In the rows, 128 means zero.
Each path below is one point turned by a fixed rotation once a step. After each direction that follows a path, write how fast that rotation turns it, in degrees per step (0 if it stays still).
Each turn is a multiple of 5 degrees from 10 to 175, or 0.
Each row of a path follows its step; steps can be skipped.

step 1: [130 112 130 125 130 123 123 127 121 143 134 140 130 129 139 114 122 131
 140 130 131 126 115 123 113 126 124 131 124 120 126 133 122 121 129 138
 122 135 120 113 131 139 118]
step 4: [124 127 126 126 131 144 132 124 145 129 145 136 132 122 140 121 136 123
 128 141 123 137 119 123 115 133 134 134 120 129 136 131 119 124 128 129
 120 122 130 114 117 121 124]
step 5: [128 135 120 132 133 145 124 125 125 130 122 121 130 134 126 112 124 135
 134 122 129 121 123 131 143 118 147 133 132 117 132 130 106 136 122 127
 126 129 136 131 127 131 136]
step 6: [123 126 128 124 117 126 129 131 134 131 102 125 126 123 120 121 132 123
 133 120 134 116 129 124 132 125 112 120 129 116 125 137 128 121 134 134
 136 126 119 141 142 119 128]
step 8: [119 126 128 125 126 129 126 133 101 133 133 136 133 129 123 124 126 141
 134 131 125 132 127 130 139 124 150 134 117 140 124 118 129 131 116 122
 127 129 136 126 126 131 133]
step 9: [132 131 126 122 110 132 138 129 136 132 125 134 143 121 120 122 133 132
 128 133 139 137 134 138 141 127 133 132 128 127 125 119 134 123 147 142
 140 131 120 138 126 122 124]
step 12: [121 119 129 136 118 130 130 121 121 125 112 129 140 122 127 116 136 111
 138 128 122 125 119 138 127 127 121 126 126 128 122 118 128 131 133 143
 122 130 118 146 135 137 128]
step 15: [118 133 110 132 123 139 127 120 127 122 132 131 138 120 128 133 136 117
 122 136 125 124 126 142 135 130 128 138 127 125 109 123 126 121 136 137
 139 123 130 138 119 115 133]
Speeds:
[133 126 126 128 127 129 127 125 127 129 128 128 122 130 131 126 130 126
 130 130 127 129 128 124 132 132 128 127 131 129 127 126 128 126 129 127
 125 126 131 124 128 128 120]
120

step 0: [122 137 131 132 123 135 128 124 115 122 123 129 123 127 127 152 125 124
 120 121 115 117 131 119 116 130 119 126 128 132 128 129 127 125 132 132
 120 121 129 130 125 146 136]
step 8: [125 126 132 128 146 138 122 122 128 128 134 124 130 125 128 126 117 123
 121 136 122 118 120 116 128 113 126 126 131 139 132 136 119 116 128 133
 117 119 140 135 135 127 133]
step 10: [129 117 131 120 118 136 126 135 123 130 136 136 121 128 131 125 138 141
 140 121 118 125 138 128 127 138 123 111 130 121 121 126 147 128 127 134
 133 125 124 132 130 123 129]
step 11: [112 141 136 131 130 136 122 126 122 125 127 127 133 132 128 139 130 124
 124 133 129 132 135 140 123 149 118 113 128 122 130 135 136 131 128 138
 119 121 125 120 125 130 130]
step 15: [129 121 134 127 126 137 138 124 130 127 131 139 128 129 140 131 115 129
 134 128 127 127 132 125 125 123 119 125 116 113 132 125 120 116 117 136
 123 124 140 125 145 138 125]
step 16: [126 124 128 147 128 127 130 130 140 127 131 135 120 139 129 126 120 127
 125 128 117 131 142 119 134 123 111 119 142 128 132 140 132 129 129 134
 129 125 127 133 139 134 134]
step 17: [121 134 128 133 119 130 130 126 114 128 145 128 125 138 116 131 128 126
 134 130 128 119 131 126 146 130 126 121 144 144 127 127 133 133 133 133
 134 117 124 126 122 120 131]
step 18: [116 133 134 123 126 140 129 132 117 133 144 134 121 122 127 135 141 121
 133 129 132 117 125 129 118 135 136 121 126 129 122 122 122 128 129 122
 118 137 126 124 120 123 145]
Speeds:
[126 129 126 128 132 124 125 132 124 129 128 129 129 131 129 128 132 127
 126 130 124 133 125 127 127 131 125 129 126 134 129 130 130 127 132 128
 126 125 130 130 132 130 126]
130
[129 130 125 128 130 132 127 125 125 129 129 123 127 127 124 133 131 130
 129 132 128 128 128 126 128 127 127 133 127 127 127 129 129 134 126 123
 128 130 130 127 129 131 130]
60
[128 132 128 121 122 128 125 124 129 126 129 128 127 126 130 132 129 125
 124 131 125 125 127 131 130 131 125 127 125 127 125 127 129 123 128 128
 127 129 130 128 127 127 130]
100
[132 125 131 130 132 128 128 130 130 127 127 129 132 124 128 128 128 128
 132 130 124 127 129 130 134 125 124 128 123 127 132 127 131 125 129 126
 129 128 130 126 127 127 129]
60
[128 125 127 125 124 132 129 126 130 134 130 127 130 127 128 125 128 128
 125 128 124 129 131 130 130 124 129 128 125 131 128 132 126 130 128 132
 126 129 128 128 128 133 124]
55

step 0: [129 132 117 130 129 123 123 107 122 134 128 142 143 132 138 119 126 123
 140 112 128 135 130 123 138 126 116 132 130 138 120 116 114 112 130 127
 123 127 133 129 137 150 121]
step 2: [132 129 132 141 109 132 141 128 141 130 120 128 127 124 127 130 122 142
 131 121 144 130 144 132 134 134 125 114 127 128 143 145 129 129 138 141
 119 130 145 124 131 138 131]
step 4: [131 139 122 135 115 140 119 126 110 119 134 136 129 140 141 138 137 126
 135 120 138 130 132 124 146 119 133 133 126 128 129 128 128 142 130 140
 133 138 110 127 126 115 139]
step 5: [137 138 138 147 132 127 132 129 124 132 123 134 134 123 127 125 139 130
 146 128 137 142 130 145 133 117 135 129 133 137 119 125 135 149 118 140
 125 140 139 123 125 130 135]
step 8: [141 126 118 152 109 124 137 134 115 129 131 124 131 124 121 127 139 129
 137 130 122 128 127 140 125 135 115 129 151 131 130 124 131 122 142 136
 128 130 131 119 136 138 122]
step 9: [120 130 120 146 140 130 140 125 135 130 143 125 132 129 114 116 142 126
 128 122 127 125 139 125 143 133 120 123 135 136 144 124 134 119 136 129
 149 138 125 139 130 132 126]
step 10: [119 137 121 138 116 136 132 127 138 133 148 130 124 140 137 130 114 120
 126 115 140 146 128 120 130 135 117 119 127 139 130 131 126 127 116 136
 142 144 124 128 125 127 121]
step 18: [131 133 126 133 107 126 139 120 122 128 131 132 136 130 128 125 114 119
 126 129 139 127 138 127 140 117 138 118 135 122 143 140 138 127 127 127
 137 131 126 121 142 153 140]
Speeds:
[127 125 126 131 128 129 126 129 128 127 127 127 125 131 125 127 126 130
 129 129 127 128 132 129 131 135 123 129 131 125 129 130 127 125 132 130
 126 126 132 132 128 123 125]
55
[127 126 129 126 127 130 127 128 130 131 128 127 128 135 130 128 130 121
 126 125 125 130 127 125 129 126 123 130 125 128 125 128 122 132 132 127
 128 127 127 125 127 128 127]
110
[129 131 128 127 126 130 126 123 130 128 133 128 125 126 124 127 126 132
 124 127 127 124 129 128 132 123 127 127 127 124 130 129 125 130 127 129
 128 131 127 127 127 123 132]
135
[129 128 132 131 125 132 128 127 127 129 126 132 127 131 130 131 129 128
 128 125 125 126 132 132 131 127 136 131 128 126 128 130 126 128 127 128
 128 123 131 129 127 131 130]
25

step 0: [125 116 133 134 120 113 127 129 121 134 127 118 114 130 132 133 131 145
 108 129 135 142 143 122 131 121 130 125 134 122 116 135 129 125 120 116
 122 121 120 129 148 132 139]
step 3: [133 137 120 103 127 123 134 114 131 112 138 127 135 123 125 133 141 133
 115 138 132 119 130 120 130 136 121 128 124 134 134 116 117 128 131 137
 145 121 131 120 132 136 112]
step 7: [148 141 117 118 136 127 124 128 118 137 142 127 141 113 121 134 142 142
 119 125 129 115 127 130 123 116 119 129 121 138 128 130 131 116 138 131
 137 124 119 113 134 128 129]
step 10: [133 129 127 134 129 125 121 134 134 123 136 120 120 132 147 117 126 134
 118 120 127 131 140 121 135 131 128 143 138 103 113 113 133 137 117 126
 128 111 129 129 135 132 136]
step 12: [120 120 134 115 144 136 126 130 123 128 122 114 122 117 123 127 128 129
 111 132 145 137 138 126 124 135 125 134 129 114 111 123 139 127 115 124
 116 107 125 130 124 124 128]
step 14: [138 135 127 120 143 136 121 119 134 114 133 131 120 130 138 133 123 134
 113 135 136 132 130 132 130 133 131 135 136 124 130 123 129 132 115 136
 130  98 145 135 126 138 119]
step 18: [152 133 137 120 138 128 110 125 128 135 129 125 123 114 140 134 145 128
 121 135 121 124 128 129 126 122 125 128 127 111 115 124 138 118 118 140
 133 112 127 127 133 136 123]
step 19: [124 138 113 130 115 115 123 130 123 148 145 130 133 123 122 140 130 145
 120 125 137 132 116 115 123 121 132 126 126 138 127 128 143 133 120 127
 120 128 127 124 147 131 127]
Speeds:
[128 130 129 130 129 130 121 129 128 131 132 131 124 129 132 129 126 124
 133 132 127 128 129 128 128 131 128 126 131 127 126 129 128 131 131 127
 133 126 129 127 126 131 130]
90
[127 123 124 126 126 127 129 132 125 128 126 125 127 127 133 125 125 124
 129 132 129 126 128 125 130 124 130 128 128 122 128 125 127 128 129 127
 132 130 127 130 129 124 125]
60
[128 129 127 132 127 128 125 126 128 130 125 124 130 128 126 128 127 130
 128 126 122 123 130 123 126 128 130 125 127 125 127 127 131 130 129 132
 126 127 125 130 132 129 132]
35
[127 126 130 125 129 130 131 127 128 128 126 131 129 128 130 136 125 130
 128 126 129 125 126 124 125 128 127 131 129 128 126 123 130 128 133 125
 129 129 129 123 128 127 130]
85
